One turning vector, and how many ticks it has turned:
The counts run from 0 to 689.
[  7  -4  13  14  18 -18  19 -36  30   6  24 -28   0   5  -4  -4 -12   7
  -3  21  -8 -16  -6   7  -5  -5 -21  -2 -15  16  30  11  28   4   2  -7
  10  30]
427
[ -8  -7  19   1  19 -12   5 -35   6 -16  25 -18   3 -24 -10 -27  11   5
   1  29 -11 -16  11   5 -14  10 -18   5  -3  19  24  18   8   9  16   1
  18  27]
331
[ -5   1  13   7   8 -14   4 -47  12 -20  34 -12   1 -26 -10 -19  11  -7
   7  23 -12   1  -1   7 -17   4 -20  15   0   8  25  17  14  10  12   9
  22   6]
392
[-17 -10  17  10  27 -15  -8 -48  -9 -11  45  -3   6 -15 -13   9  -4 -17
  -8   8   0   4 -17   5   1  15  -6   7  -8  17  23  18  13   8   3   2
  21  -6]
24
[  5   0  34  15  21  -4   6 -40   8  -1  39 -18 -11   3  -2  10  -4  -8
 -19  -6  17  -2   6  -1   6  -2 -29   1 -23  10  27   8   7  29   4  10
   9   8]
476
[ 10 -10  27  14  21  -5   8 -38  -1   6  33 -25   2  13   1  14 -16  -4
  -7   3   3 -21  -8   3  12  -4 -12  -5 -19  14  39  -1  26  12  -1 -16
  11   9]
18
[ -9  -1   2   9  14 -19  16 -47  24 -13  34 -11  -1 -14 -11  -7  -1  -8
  -5  25   2   8  -6  -1 -17  -3 -33   4 -16   6  20  23  13  12   6  13
  15  13]
65
[-12 -18   4  10  17 -16   9 -43  23   5  35 -13  12  -5 -10  15 -18   1
  -3  11  -3  -6 -18   4  -5  -6 -23  -2 -17  19  30  25  27   3   5  -4
   8  13]
525
[ -7   3  25   2  18 -15   6 -39   8 -16  23 -14  -3 -21  -4 -33  10  -2
  -3  18 -12 -16  14   6  -9   5 -12   7  -6  22  22  13   8  12  19  11
  16  26]
660
[-10 -10   0  12  28 -18   7 -48  -6 -11  39  -9   1  -1 -11  -6 -12 -25
 -14  18  -3   4 -18   1   3   5  -5  -1 -16  18  23  21  18   5   0  -1
  20   6]
254
[-17   6  15  -1   7 -20  -3 -47  22 -16  43  -7   1 -21 -12 -10   6  -5
   8  20   0 -12 -12   4  -4   4 -17  11 -19   8  23  14   7  -2   1  -7
  29   9]
363
[ -6 -14   6   1   8 -18   8 -37  23   3  39  -9  -4  -9  -3  -8 -16  -9
 -21   7   9  -5  -8   1   5 -15 -23  -2 -27  18  34  25  25   4  10   2
   7  13]
495
[ -1 -15  28  13  22  -9   0 -38 -12 -11  35 -18   2 -24  -8 -11   4  -5
  -1  13 -15   1   7  13 -12  12 -14  12  11  19  29  20  20  20  17  10
  10   5]
650
[-11 -10  35   5  18 -10  -3 -39   7   1  23 -14   6 -19   3  -5  -1  10
  -1  -2 -18 -21   7  15  -1   5  -3   7   2  32  34  11  26   7  24   3
   9  20]
200
[-10 -18  35  -2  22  -4 -14 -38 -22 -12  36 -11   5 -18  -9  -7   5  -5
  -4   7  -1 -24   1   0  11  14  -5   5 -11  21  30   8   8   9   8 -10
  21   8]
441
[ -9  -6  21   6  19  -4   5 -53  -1 -12  38  -4   6 -12  -9   9  -2 -12
 -11  -1  16   4   2  -7   1  -1 -29   0 -24  13  23  13   1  25  10  15
  16   0]
474
[  7  -3  34  16  31  -7  12 -40  -8  -2  25 -25   0  14   5  -3  -8  -4
  -6   8 -10 -26   2   6   9   6  -1  -2 -14  24  32  -8  19  13   2 -10
  14  25]
608
[  5   9  28   9  13  -7  13 -47  15   1  30 -16  -5  14   6   2  -8  -9
  -9  -8   6 -17   1  -1  11 -13 -16   0 -27  12  35  -6  15  15   4   1
  16  15]
636
[ -1 -10  26   1  16 -15  -1 -27   7  -7  32 -27  -6 -23 -10 -19   7  10
  -1  28  -7 -22   7  12  -8  11 -16  10   0  17  29  20  17   5   8 -11
  14  23]
1
[ -3  -5  25  13  21  -5   6 -46   5  -4  40  -6  -3   1  -7  12  -1 -12
 -18  -3  17   2   3  -5   6  -1 -32   0 -25  14  25  12   4  28   6  14
  14   5]
475
[-17  -9  19  -8   1 -11  -9 -46  11 -11  41  -3   6 -24 -11   2  -1  -6
   1   1  11  -9  -5  -4   4  -6 -24   5 -25  10  32  18  10   6  11  -1
  19  -1]
204
[-17 -11  17   0  13  -6   2 -49  13  -9  35  -6  14 -14 -15  16   0   5
   0   8  13 -10  -6  -9  -1   0 -32   2 -28  14  25  17   1  15   8  -1
  20   8]
534
[ -8   6  14   5  13  -8  17 -56  20 -12  28  -5   7  -3  -4  -1  -2  -7
  -4   4   8  -4   1 -10  -4 -11 -34   0 -30  12  23   6   2  17  10  13
  19  14]
305
[ -5  -5  13   9  22 -10   6 -50   3  -5  36  -8   6  11  -4  11 -15 -16
 -15   2   8  -9 -14  -8  16  -3 -11  -5 -31  13  29   4  14   8  -4  -6
  21   9]
16
[  1  -4  40  13  20  -2   6 -42  13   4  25 -18   4  -2  -1  12   1  12
  -3  -6   5 -15  14   1   1   0 -28   1 -16  22  29   1   9  26  14   8
   7  19]
208
[ 14   6  35  10  10  -3  12 -44  10   1  29 -24  -4  10   8  -2  -8  -5
  -5  -4  -1 -22   8   3   9 -11 -13   1 -20  10  39 -10  21  17   7  -4
  14  14]
637
[-24  -1  10  -3  18 -18   0 -54   8 -16  31  -3  12 -16  -8 -14  -2  -7
   4  12 -14 -17 -10   0   0   4  -1   5 -18  27  26  11  11  -3  12  -3
  24  17]
103
[ -6   5  20  10  15 -16  -3 -48   2 -19  45 -14   0 -15 -14  -5   7 -11
  10  25  -7  -5 -14   8  -8  13  -8  14  -3   0  26   8  11   7  -3  -8
  27  -2]
452
[  7   3  24  12  20  -5   7 -48 -15 -25  32 -20   2 -16  -6 -18  12 -13
   5  23 -10  -3   8   2 -13   9 -16  12   4   6  26   7   9  23   6   9
  21   5]
481
[ 11  -9  26  16  17   1  17 -48   0   2  23 -21   5   9   5   8 -15  -3
  -7  -6  -1  -9   7  -3   2 -14 -20  -5 -14  19  38   0  23  25  16   8
   7  10]
48
[ -5  -9  12  20  26 -18  11 -35  22   5  36 -21   2  -1 -13  15  -8   4
  -9  23   5   0 -12   5 -13   7 -32   1 -15  17  18  23  15  12  -5   2
  12  19]
685
